Turns in one plane each, and the order they were made in; the first pair answered:
turn gagup:
[.37, -.11, -.13, .05, .27, .14, -.25, .10, -.04, -.20, -.12, -.08, .10, -.01, -.17, .02, -.65, -.10, -.21, .30, -.04, -.13, -.20, -.17] => [.25, -.01, -.17, .10, .22, .11, -.48, .08, -.23, -.23, -.15, .08, -.17, .08, -.21, -.08, -.40, -.25, -.18, .18, -.18, -.33, -.08, .11]
[.02, .04, .00, .00, .06, .17, -.34, .04, -.29, .01, -.05, -.03, -.28, -.17, -.06, .00, .05, .04, .19, .03, .15, -.02, .00, .05] => [-.04, .09, .05, -.08, .11, .13, -.26, -.06, -.13, .10, -.21, -.21, -.06, -.25, -.01, -.08, .11, .02, .16, .03, .11, .10, -.19, .04]
[-.09, -.01, -.18, .10, .00, -.08, -.08, -.09, .12, .02, .37, .32, -.08, .39, -.05, .21, -.08, .28, .37, -.43, -.11, -.29, .13, .14] => [-.26, .14, -.07, -.04, .12, -.23, -.03, -.32, .22, .20, .07, .11, .20, .24, -.03, .02, .22, .15, .33, -.54, -.19, -.19, -.19, .27]
turn temal:
[.18, -.05, -.14, .08, .01, .14, .02, .14, .00, -.17, -.07, .01, -.18, -.05, -.02, .06, -.11, -.09, -.06, .34, .06, .08, .09, -.20] => [.16, -.10, -.02, .06, -.06, .15, .08, .14, -.03, -.08, .01, -.08, .01, -.07, -.07, .10, -.25, -.02, -.05, .28, .10, .18, .07, -.25]
[-.13, .01, .10, .01, -.01, -.06, .08, -.09, .04, .12, .08, .03, .13, .02, .01, -.01, .06, .08, .02, -.13, -.09, .00, -.07, .10] => [-.13, .06, .08, .01, .02, -.07, -.01, -.08, .05, .07, -.03, .08, .06, .04, -.04, .00, .15, .01, .00, -.12, -.15, -.04, -.09, .15]
[.25, .08, -.10, -.03, -.11, .13, .02, .32, .04, -.06, .14, .12, -.16, -.23, .13, -.08, -.04, .07, .07, .16, .07, .14, .29, -.32] => [.13, .08, .13, -.07, -.18, .19, -.01, .31, -.03, .03, .21, -.04, .05, -.24, .05, -.05, -.18, .14, .12, -.03, .07, .21, .15, -.31]
[.03, .02, -.13, .19, -.18, .07, .09, -.09, .21, -.05, -.01, -.06, .12, .01, .08, -.12, .12, .05, -.13, .14, -.05, -.02, .03, -.04] => [-.03, -.02, -.10, .13, -.18, .06, .18, -.08, .22, -.02, .03, -.09, .21, .00, .11, -.08, .03, .12, -.13, .07, -.01, .03, .02, -.07]
turn tesaz:
[-.05, .10, -.16, -.06, .18, -.15, .32, -.15, .21, .12, -.06, .19, .07, .05, .14, -.07, .13, .12, -.10, .04, -.02, .00, -.02, -.08] => [.04, .09, -.14, -.03, .19, -.13, .27, -.09, .19, .07, -.13, .06, .19, .01, .13, -.08, .00, -.01, -.18, .14, .00, .04, -.14, -.21]
[-.10, .14, .06, -.06, .03, -.06, -.03, -.07, -.20, .06, -.01, .04, -.24, .01, .02, -.10, .34, -.08, .01, -.10, -.10, -.11, .15, .26] => [-.05, .18, .14, -.13, .05, -.04, .05, -.05, -.17, .06, -.21, -.18, -.12, -.16, .00, -.08, .32, -.16, -.11, .11, .00, .10, .04, .11]
[-.23, -.03, .26, -.13, .01, .01, .15, .01, -.08, .15, .27, .00, -.03, -.08, .04, .05, .01, .16, .13, -.25, .05, .19, .10, .07] => [-.16, .03, .29, -.17, .01, .03, .18, -.01, -.08, .16, .14, -.12, .09, -.18, .03, .04, -.04, .08, .03, -.10, .12, .31, .00, -.04]
turn rem:
[.01, -.07, -.01, .11, -.14, .14, -.23, .14, -.21, -.14, .18, .03, -.16, .09, -.01, .06, -.13, .01, .09, -.05, -.05, -.12, .11, .12] => [-.15, -.02, .02, -.02, -.03, .00, -.13, .00, -.22, -.01, .14, .07, -.11, .05, .02, .01, .11, .03, .12, -.21, -.14, -.11, .12, .32]
[-.07, .10, .09, -.11, .11, -.09, .00, -.12, .00, .08, -.21, -.09, .03, -.06, .02, -.03, .29, -.11, -.06, -.03, -.08, .07, -.10, .11] => [.14, .05, .04, .01, -.01, .04, -.12, .06, -.01, -.07, -.25, -.20, -.02, -.05, -.03, .01, .01, -.24, -.12, .21, .05, .10, -.12, -.12]
[-.01, -.06, .26, -.25, -.28, .13, .32, .04, -.04, .24, .27, .01, -.07, -.04, .02, -.01, -.03, .19, .05, -.28, .13, .40, .24, .03] => [.03, -.03, .26, -.27, -.25, .13, .31, .07, -.08, .21, .10, -.09, -.05, -.15, .00, -.06, .01, .11, .02, -.13, .16, .48, .23, -.05]
Then:
(2 to 3 turns a pair)
[.02, -.05, .08, .06, -.16, .22, -.32, .16, -.27, -.08, -.04, -.05, -.06, .04, -.19, .05, -.17, -.20, .05, -.01, -.04, -.04, -.02, .03] => [.03, -.06, .18, .00, -.07, .16, -.14, .08, -.08, -.05, -.10, -.25, .25, -.06, -.13, .04, -.24, -.15, .02, .03, .02, .11, -.18, -.14]	gagup gagup
[.19, .03, -.22, .06, .10, .15, .00, .29, .02, .11, -.01, .07, -.30, -.07, -.02, .10, .23, -.31, .05, .19, -.02, -.07, .40, .03] => [.14, .01, -.09, -.05, .23, .02, .33, .10, .34, .23, -.05, -.15, .33, -.21, .03, .10, .04, -.17, -.03, .21, .04, .15, .07, -.21]	rem gagup gagup
[-.12, .00, .09, -.12, .02, -.01, -.01, -.03, .02, .03, .11, -.12, .18, .02, -.04, .00, -.07, .04, .03, -.21, -.10, .01, -.03, .09] => [-.03, .02, .04, -.04, -.07, .04, -.14, .10, -.17, -.03, .14, -.02, -.10, .04, -.06, .08, -.03, -.01, .00, -.12, -.09, -.04, .13, .08]	rem gagup gagup
[.25, .11, -.03, .19, .03, .19, -.31, .29, -.09, -.21, -.14, -.11, -.04, .20, -.08, -.23, -.19, -.27, -.13, .22, .03, -.06, -.21, -.23] => [-.10, .16, .09, -.07, .24, -.10, .13, -.06, .20, .13, -.20, -.14, .41, .16, .04, -.36, .17, .05, -.04, -.18, -.06, .12, -.35, -.01]	tesaz rem gagup
[-.13, .02, .07, -.06, -.08, .11, -.11, -.01, -.10, .06, .11, .10, -.10, .24, -.03, -.03, .05, .05, .13, -.29, -.12, -.16, .00, .22] => [.02, -.06, .04, -.09, .02, .05, .17, -.01, .23, .05, -.03, -.13, .28, .05, .01, .03, -.14, .08, .01, -.04, .03, .09, -.18, -.17]	gagup temal gagup
[-.04, .03, -.08, .01, -.03, .08, -.13, .14, -.36, -.01, -.12, -.05, -.31, -.04, -.01, -.06, .27, -.32, .04, .12, -.12, -.26, -.16, .12] => [.15, -.23, -.17, .12, -.15, .15, .07, .28, -.15, -.12, .25, .04, -.13, .07, -.02, .12, -.31, .05, .08, .09, .03, -.21, -.08, -.21]	gagup gagup tesaz
[.11, .03, .03, -.11, .07, -.07, .17, .01, .12, .06, -.11, -.02, -.10, -.18, .16, .04, .22, .04, -.10, .15, .25, .15, .29, -.06] => [-.04, .04, -.01, -.03, .01, -.07, -.07, -.04, .04, .09, -.03, .22, -.23, .11, .08, -.03, .31, .02, .00, -.15, -.05, -.20, .17, .30]	rem rem gagup
[.07, .18, .01, .11, -.11, .00, -.20, .20, .00, -.20, .09, .02, -.23, .09, -.19, -.09, -.16, .05, -.36, .23, -.07, -.05, .07, -.09] => [-.12, .25, .02, -.01, -.04, -.11, -.05, .03, .00, -.10, .20, .15, -.33, .14, -.16, -.13, .15, .20, -.24, -.02, -.14, -.08, .18, .08]	tesaz rem
[-.03, .10, -.14, -.01, .29, .12, -.05, -.18, -.02, -.14, -.16, .14, -.15, .25, .15, -.28, -.02, -.22, -.06, .21, -.09, -.05, -.01, .19] => [.06, -.09, .00, -.02, .16, .18, .13, -.10, .07, -.15, .12, -.01, .08, .17, .16, -.13, -.46, -.01, -.06, .17, .10, .16, -.01, -.06]	gagup gagup temal
[-.06, -.08, -.02, .07, -.09, .01, -.08, .07, -.07, -.05, .18, -.03, .10, .17, -.05, .04, -.28, .08, .04, -.18, -.07, -.10, -.10, -.08] => [-.08, .01, -.14, .10, -.02, -.04, -.13, .01, -.06, -.07, .00, .15, -.11, .17, -.02, -.07, .03, -.03, -.01, -.12, -.17, -.25, -.09, .11]	gagup temal
[-.17, -.05, .11, .01, -.02, -.02, .05, -.06, .05, .26, .16, -.04, .19, .16, -.09, .00, -.19, .09, .06, -.35, -.13, -.03, -.19, .07] => [-.05, -.02, .00, .08, -.08, .12, -.12, .09, -.20, .11, .28, .11, -.30, .17, -.11, .06, -.06, .00, .09, -.22, -.03, -.09, .19, .08]	rem gagup gagup
[.05, -.03, .02, .04, .13, .05, .11, -.01, .15, -.18, .03, .03, .00, -.21, .07, .00, -.21, .15, .00, .10, .13, .12, .02, -.16] => [-.06, .05, -.04, .09, .05, .04, -.15, -.02, -.04, -.22, .03, .20, -.25, .00, .01, -.06, -.05, .00, .07, -.03, -.06, -.17, .02, .12]	tesaz gagup
[.24, -.06, -.16, .16, -.04, .07, -.18, .08, .02, -.16, -.07, .06, -.10, .07, -.06, .04, -.16, -.09, -.01, .15, -.02, -.10, -.08, -.09] => [.02, .04, -.06, -.08, .11, -.16, .11, -.19, .22, .08, -.12, -.01, .14, -.05, .05, -.04, .20, .04, .00, -.10, -.06, .07, -.14, .05]	tesaz rem gagup
[.29, -.10, .00, .14, -.14, .11, -.02, .00, .00, -.10, .31, .31, -.33, .15, .03, .07, -.08, .29, .06, .05, .09, .03, .40, -.24] => [.05, .23, .16, -.10, .07, -.06, -.10, -.26, -.08, .10, -.31, -.02, -.15, -.10, -.04, -.22, .59, -.14, -.09, .14, -.07, .18, .07, .06]	gagup tesaz
[.05, -.10, .11, .04, -.14, .07, -.05, .01, -.01, -.09, .09, -.04, .27, .16, .04, -.05, -.23, .18, .17, -.20, -.03, -.10, -.04, -.05] => [.11, -.03, -.09, .13, -.07, .03, -.11, .00, .01, -.22, .02, .21, -.05, .24, .07, -.13, .04, .08, .12, -.07, -.08, -.23, .12, .06]	gagup temal temal
[.11, .05, .07, .01, .12, .04, .16, -.14, .27, .08, .04, -.13, .08, -.10, -.06, .08, -.11, .10, -.06, .07, .11, .00, -.05, -.20] => [-.07, .15, .06, -.04, .17, -.06, .12, -.26, .21, .17, .02, .03, -.05, -.04, -.05, .00, .19, .10, .03, -.10, -.03, -.12, .02, .07]	gagup rem gagup
[-.12, .03, .14, .02, -.05, -.03, -.22, -.09, -.31, .00, .28, -.02, -.04, -.05, -.03, -.05, .04, .02, -.01, -.28, -.06, -.09, .05, .18] => [.07, -.02, .13, .04, -.12, .09, -.11, .07, -.24, -.13, .27, -.21, .07, -.21, -.02, .04, -.27, .03, -.10, .00, .11, .03, .08, -.17]	gagup rem gagup
[.00, .20, .00, .08, .12, -.13, .08, -.03, .08, .07, -.12, -.07, .21, -.02, -.01, -.04, .09, .01, .05, -.29, -.18, .08, -.04, .28] => [.20, .04, -.09, .21, .11, -.08, .21, .08, .22, -.06, -.03, -.10, .27, .01, .03, .04, -.25, .10, -.04, -.11, -.09, .07, -.04, .00]	temal gagup tesaz
[-.34, -.01, -.22, -.24, .01, -.05, -.07, .00, .11, .08, -.12, .14, -.20, -.08, .11, -.14, .22, .08, -.13, -.33, -.27, .06, .13, -.10] => [-.18, -.13, -.23, -.18, -.08, .04, .04, .17, .16, .00, .08, .15, -.19, -.10, .15, .01, -.10, .26, -.14, -.23, -.08, .17, .23, -.35]	gagup gagup
[-.05, .06, .07, -.18, .08, -.09, .24, .00, .01, .07, .02, -.11, .08, -.24, .08, -.03, .22, .02, -.06, .04, .19, .22, .07, -.05] => [-.07, .04, .04, -.07, -.07, .02, -.06, .12, -.26, .02, .20, .07, -.23, -.04, -.02, .05, .19, -.02, .05, -.09, .08, .02, .24, .14]	temal gagup gagup
[-.01, .07, .01, -.25, .21, -.17, .24, -.30, .19, .12, -.22, -.13, .13, -.33, .03, -.09, .20, .08, -.17, .28, .14, .14, -.05, -.10] => [.00, -.07, -.19, .03, -.03, -.02, -.17, -.07, -.03, -.06, .17, .35, -.46, .17, -.05, .03, .01, .15, -.01, .06, -.06, -.36, .25, .19]	rem gagup rem
[.14, -.02, -.03, .16, -.08, .09, -.16, .10, -.03, -.06, -.06, -.12, .01, .03, -.08, .06, -.18, -.17, -.02, .18, -.03, -.05, -.10, -.09] => [-.06, .11, .08, -.05, .07, -.06, -.02, -.07, -.03, .11, -.19, -.14, .06, -.07, -.01, -.04, .23, -.18, -.03, .04, -.09, .05, -.14, .11]	rem rem rem
[-.17, .06, .13, -.17, .03, -.05, .05, -.09, -.06, .23, .06, .00, -.02, -.03, .04, -.08, .31, .06, .08, -.31, -.06, .13, .08, .23] => [.02, -.09, .07, -.03, -.07, .05, .12, .09, -.05, .06, .31, .06, -.12, .01, .06, .06, -.06, .22, .12, -.21, .10, .12, .28, -.02]	gagup gagup
[.02, .12, .18, -.25, .00, -.09, .14, .08, .18, .18, -.20, -.40, .42, -.24, -.01, -.03, -.17, -.07, -.14, .09, .15, .36, -.20, -.34] => [-.12, -.02, .00, -.08, -.19, -.06, .00, .16, .01, .11, .51, .25, -.21, .24, .06, .10, -.17, .31, .19, -.40, -.01, -.11, .37, .02]	gagup rem
[-.05, .20, -.22, .21, .04, -.08, -.12, -.22, .16, -.05, -.03, .33, -.20, -.14, -.04, -.05, .33, -.13, .19, .08, -.04, -.25, .33, .08] => [.15, .15, -.18, .18, .02, -.05, .04, -.10, .24, -.12, -.05, .17, -.11, -.31, .02, .04, .12, -.11, .07, .31, .22, .01, .40, -.25]	tesaz gagup gagup
